Each named move below is a turn or a mirror, shown by a few rows before and after it. Which moves, in which order, take the first row of each later pair to the second? The first pair is answered.
q_140:
[  9.5  -4.7  13.4 -48.4  23.7  27.0  16.6   6.0   2.6  12.3] -> [ -5.8   9.7  10.1 -46.9  -1.8  14.9   8.8   9.6  34.1   5.1]
[-15.5 -14.5 -11.5  -5.2   3.0  -6.9  17.3  47.0 -42.7   6.6] -> [-36.5   0.2 -11.0  -3.1 -20.9  -9.5  10.0  44.5  -6.6   6.5]
[ -7.8  18.5  15.1 -16.0  -3.0   3.1  18.4  -5.8  26.1  20.9] -> [  2.8   8.2  13.9 -16.4  13.3  11.0  18.4 -17.5  -1.9  24.5]
q_118:
[-17.2 -10.0 -29.0  21.6  19.6  -6.6 -13.8   9.5  12.7 -32.6] -> [-20.6  -9.2 -27.7  17.4  19.5  -8.0 -14.7  17.2  10.1 -27.8]
[ 34.5 -19.2  -0.3 -34.4   2.7  19.3  -2.3 -23.4  -6.3 -13.5] -> [ 13.3 -19.9  11.5 -41.2   0.8   9.4  -4.4  11.6 -34.6 -15.6]
[  9.4 -13.4   0.6   3.2  -7.6   3.9   0.4  10.0   7.6 -23.3] -> [  9.2 -13.6  -3.5   1.6  -7.2   1.7   1.8  12.4   3.8 -27.4]
[-32.3  10.5   3.5 -32.1 -16.3  10.0  -5.3  31.7  15.0 -26.2] -> [ -2.3  14.3 -22.8 -22.6 -11.6  20.9 -10.4 -10.7  46.2 -24.9]
q_941:
[ 43.5  -5.9 -10.6  -1.3  21.8  14.5  16.4 -36.7 -21.1  20.3] -> [ -9.8  11.3  -3.3  23.4 -10.2 -25.3 -11.4 -10.5 -53.1  19.6]
[ 27.5  -5.8   0.1  15.6  14.8  -1.9 -16.7 -49.7 -15.8  13.6] -> [-12.1   5.0   1.0  35.2   2.4 -26.5 -36.8 -15.8 -32.5  -5.2]
[  1.5  -1.0  22.8 -17.0  -8.9   4.6  19.7   0.9 -12.3  35.8] -> [-29.9  -3.6  12.6  -3.6  -0.9 -12.4  13.1  30.4 -25.3  10.6]
[ -1.4  14.9  10.3 -13.8 -15.5   0.2   2.9  11.9  -0.1  20.7] -> [-14.2   6.9  -2.1 -13.7  -4.9  -2.0   2.9  32.1  -3.2  -0.5]
Then:
Between the rows of a pair lie 2 to 3 moves.
[ -6.0  28.9   1.1  21.7 -41.4  -1.2 -37.7 -36.7  48.9  20.8] -> [-40.8  -8.1   6.1 -20.6  -8.7  -0.3  -7.8  65.0  16.5 -26.1]
q_941, q_941, q_118
[-40.3   1.8  -6.4  22.2 -14.6 -13.4 -21.1 -29.3  20.8  -8.4] -> [ -3.2 -26.0 -19.8   8.9  37.4  10.6   1.9 -29.5 -10.8 -17.4]
q_941, q_140
[-50.0   7.9  23.0  -5.2 -31.7   0.5   1.5  60.0 -32.9  16.0] -> [-25.5  21.8  -5.6  59.3 -31.4 -15.4 -30.0 -11.0 -28.8  23.2]
q_118, q_140, q_941
[-53.5  24.0  16.1  22.7 -21.1 -18.7 -12.2  28.9 -27.3   4.7] -> [-42.7  26.8  26.9  19.9 -31.0 -10.8 -13.9  10.2 -28.4  28.4]
q_941, q_941, q_941
[  8.0   5.3   9.2 -33.4  16.5  33.3  16.9  17.4  -8.6   3.2] -> [-27.4  17.3   1.4   1.0   5.5   0.7  -6.5  41.9 -14.9 -19.9]
q_118, q_941, q_941
[ 43.9   3.2   2.8 -17.3  12.7  11.5  32.8 -11.2  -5.3  23.3] -> [  0.5  17.9  16.5 -16.6  -8.3 -12.6  21.0  33.9 -40.1  21.9]
q_118, q_941
[ 11.9  17.5  19.1  -5.2 -41.2   3.0  -5.4 -28.5  38.2  29.4] -> [ 13.2   4.1 -15.4  -9.1  -4.0  13.1   2.0 -11.5  64.8 -22.9]
q_118, q_941, q_118
[-17.7   8.5  20.0 -19.0 -22.5  -0.3   2.7  27.4   3.2   4.6] -> [ -0.9  12.4  22.4  -5.0 -29.6   2.6  -0.2 -10.3  14.0  19.5]
q_941, q_118, q_941
[  2.7 -18.5  -7.5  -4.4  15.6   5.8   4.2   0.0  -0.7 -12.4] -> [  4.3  -3.7  -3.5  12.3  -0.6  -2.7  -9.1 -21.6  -1.4   1.1]
q_941, q_941, q_118
[-16.2  -1.6 -16.8  22.9  -8.5 -15.4 -26.0  -1.4 -53.6  -9.5] -> [ -5.7 -17.7 -33.4  -9.8  18.1  11.3  -1.2  22.2 -17.7 -43.8]
q_140, q_941, q_118
[-36.4  -3.5   8.3 -10.4  -2.4 -14.5  -1.8  38.0 -10.1 -10.2] -> [-21.2   5.7 -20.1  24.8  -8.9 -21.3 -11.9  -7.5  23.3 -21.3]
q_118, q_941, q_941
[ -5.8   0.2  14.6  -9.6   5.6  -3.6   5.1  19.0 -27.7   1.2] -> [ -4.6  -1.0 -12.6   9.7  14.1 -11.8  -6.3   3.2   1.5 -25.0]
q_118, q_941, q_941
[ -8.9   9.4 -22.5  -0.3 -24.8  17.9  -2.9  14.9  58.0 -38.4] -> [-30.6  13.0  20.6 -26.3 -50.3  21.5   9.0  49.9   7.1  -3.7]
q_941, q_118
[-17.4  -5.5 -17.1  46.6   2.8 -16.7 -12.0  -3.0 -15.1   5.2] -> [ 27.8 -26.2 -11.2   6.3  29.7  25.7  18.6 -18.8  -6.9  14.1]
q_941, q_118, q_941
[-24.3  -5.1 -36.4  14.6 -13.3 -14.6 -17.9  -8.7  17.6 -29.8] -> [ 12.8 -20.5 -12.8 -47.5   4.0  26.9  23.5   2.8   4.2  -7.4]
q_941, q_118, q_941
[-24.2  32.4 -15.1  18.6 -59.3 -16.9 -24.5 -36.1  35.8   3.3] -> [ 15.5   6.2 -41.8  -9.8 -25.3  20.7  -0.7 -43.7  61.0 -15.0]
q_941, q_941
[ 13.2  30.5  12.4  11.6   5.6 -24.8 -25.3 -49.0 -30.9  24.4] -> [ 17.6   0.5 -30.6   7.7  49.8 -18.6 -17.9 -23.3   3.2 -39.2]
q_118, q_941, q_118
[-14.2  18.9  -7.4  33.7 -20.5 -20.3 -25.3 -13.9  26.0 -11.5] -> [-31.4   0.7  -2.6   8.6  -2.1 -18.3  -8.3  37.3   9.9 -31.6]
q_941, q_118
[-30.2   9.9  -1.7   7.9 -44.2 -30.9 -44.3  -4.6  31.4  -0.9] -> [ 47.6 -29.7 -10.0 -22.3  10.7  15.6  -8.0 -43.2  14.6  20.8]
q_941, q_941, q_140
[ 15.3  -7.6  18.8 -12.0   8.0  17.0  10.1  -2.2 -21.7  21.2] -> [ -8.2  11.5  -5.1  -1.7 -13.3   2.5  -4.2   1.9  49.1  -7.5]
q_140, q_941, q_118
[ 26.5  -3.8 -21.1  -0.4  11.4  10.9  -4.6 -28.0  29.8  -4.0] -> [  3.4   0.0  31.9 -23.6  -8.1   4.0   5.8   3.1 -21.3  31.4]
q_118, q_941, q_941
[-34.6  12.8   0.2   5.8 -25.9 -16.3 -19.0  13.8  26.9 -14.7] -> [  0.1  12.5  -5.3   3.3 -22.3  -0.4  -9.1 -23.4  45.3  -3.2]
q_118, q_941, q_941
[ -0.7  23.8   3.0   2.4 -37.3  12.2  -3.9 -48.2 -38.5  30.1] -> [ -0.4 -18.5 -18.3 -40.7  19.7  22.6  25.6  20.6 -29.8 -38.8]
q_941, q_941, q_118
[ -6.9   5.7  -9.6  -0.1   2.9   1.7   0.0   6.1  46.3 -21.6] -> [-17.3  11.3  21.0 -14.0 -21.7  -3.3   9.0  27.2  11.3   4.5]
q_941, q_118
[ -2.2  -1.8 -22.4 -13.1   3.6  15.0  -3.4   6.3  36.0 -16.1] -> [ 13.9   8.0   7.2  -1.2  -4.8   7.9  -8.7 -25.6 -14.7  35.5]
q_140, q_941
[ -5.7 -14.7 -11.9   1.9 -33.1 -32.6 -19.8  27.4  -4.0 -16.3] -> [ 12.8 -15.9  16.7 -19.3 -42.3 -15.1 -13.6  11.4 -14.0  24.4]
q_941, q_941, q_118
[-30.5   9.8   8.7   1.0 -42.8 -21.8   0.9 -57.0  -6.8  14.1] -> [-37.5   0.1 -29.7   5.5  -9.0 -26.9   2.4 -28.3  23.2 -51.1]
q_941, q_118
[ 23.5 -14.6 -37.3  26.4  11.1   5.9  -0.4 -24.1  24.3 -11.4] -> [  6.2 -16.3 -24.6  42.7  13.9 -17.7  -8.9  -8.7 -23.7  -5.6]
q_941, q_941, q_140
[  8.5  -4.2 -19.6 -12.0 -31.9   7.7   7.2   5.4  59.4 -22.1] -> [ 14.6  -1.8   1.1 -38.4 -32.5  21.5  21.2   9.3  44.3  -0.1]
q_118, q_941
[-31.6  -0.1  -6.2  17.3   5.7 -22.0 -10.2  31.5 -15.1 -23.8] -> [ 11.8  22.2   3.7  -0.9 -21.5   9.8   1.7 -32.7  33.0  26.2]
q_941, q_140, q_941
[ 30.9 -42.0 -19.4  18.2  46.2   1.4  -0.7  -9.5  17.1 -55.1] -> [  3.0  -3.4  55.4  34.0 -21.4 -25.5 -23.7 -14.2 -51.6  27.2]
q_118, q_941, q_941
[ 15.7  19.6  -1.1 -11.7  -9.6  24.9  -4.0 -32.5  42.1  20.1] -> [-28.6  28.0  10.7  18.3 -25.9 -11.7 -24.9  -4.3 -20.4  18.8]
q_140, q_941
[  5.2 -13.0  -5.3  34.0  25.6 -10.0 -22.0   6.3 -43.7 -15.5] -> [ 21.7   8.3   3.9  20.3 -10.2   8.8 -19.4 -40.5  15.0  24.4]
q_140, q_941, q_941
[ 27.3   0.1 -19.7  -0.6 -39.3   3.0   0.8 -41.8  18.2  33.0] -> [ 28.9 -20.6  -6.4 -51.1 -16.5  21.0  32.9   8.0  -4.4  28.8]
q_118, q_941, q_941
